In the data rows, 128 means zero.
Some points, one per row:
[104 124 145 185 184 105 142 115 255 108 134]
[177 179 154  87  80 183  38 121  76 157 152]
[129 120 159 123 115 130 137 141  56 149 106]
[193 122 130  57  71 249   0  71  76 160 194]
[113 154 152 209 173  97 134 115 255 108 114]
[155 165 163  70 141 119 141 119  38 171 117]
[107 131 116 142 133  99 201 120 160 127 101]
[115 108 162 131  97 126 224 162 123 130  97]
[140  96 139 131 160 103 224 184 131 111  89]
[128 119 135  93 114  88 198 171  88 106 130]
[123 124 127 184 175 125 180 138 157 109  97]
[110 172 152  84  78 133 162 154  75  94 152]
[108  97 127 158 144 112 189 166 152 116 111]
Then 10 other points, each followed by its number:
[ 90 115 123 227 184  85 130  90 255 136 162] 0
[ 86 147 107 169 187 141 174 140 240  95 132] 1
[ 94 135 105 169 120 126 212 145 162  72  78] 2
[136 133 116  86 108  97 205 138  85 127  75] 3
[ 62 143  77 255 240  88  69 102 255 145 163] 4
[142 116 118  90  86 104 161 175  53 165 140] 5
[105 108 133 126 160 112 218 179 130 107  98] 6
[148 131 135 120 122 100 200 144  99  66 103] 7
[162 131 135  96 111 128 141 107  66 135 125] 8
[ 98 140  68 229 197 103 144 129 232 157 149] 9
Which three of these numbered points are nearest to each point below, ignoring the direction in which the first points spread most? Their numbers follow each, nearest first.
[247 117 148  88  68 255   0  40  98 137 209] > 0 1 9
[188 110 151  85  43 243   0  35  67 148 190] > 0 1 2
[121 106  98 106 131  97 178 176 102 135 112] > 5 6 3
[145 113 147  77 102  85 164 148  37 153 117] > 5 3 8
[ 81 163 111 238 206 101 140 112 255 114 123] > 9 0 1
Now 10 new points, numbered from 0 again:
[118 156 105 164 175 140 187 143 195 121 112] 0
[250 101 144  81  69 255   0   0  87 109 208] 1
[103 129  89 162 198  70 172 149 165  89  91] 2
[ 75 169  81 255 255  96  70  67 255 139 151] 3
[241  96 143  79  45 255   0  31 127 148 211] 4
[ 86 130  90 237 198  83 114 110 255 125 144] 5
[131 126 149  93 138 106 181 165  56 120 124] 6
[223 128 148  75  45 255   0  64  64 139 193] 7
[ 63 150  99 255 216  89  57  93 255 145 169] 8
[127  91 139 126 125  93 215 144 122 134 107] 9
The same question for these:
[ 99 168 116 255 221  84   0  84 255 175 187] > 8 3 5
[124  97 138 104 113 123 200 130  87 127 107] > 9 6 2
[204  96 168  60  82 239   0  80  62 146 178] > 7 4 1
[121 105 134 153 145  95 148 144 143 102 108] > 2 9 0
[ 98 122 126 128 145  91 205 182 103  96 111] > 6 9 2
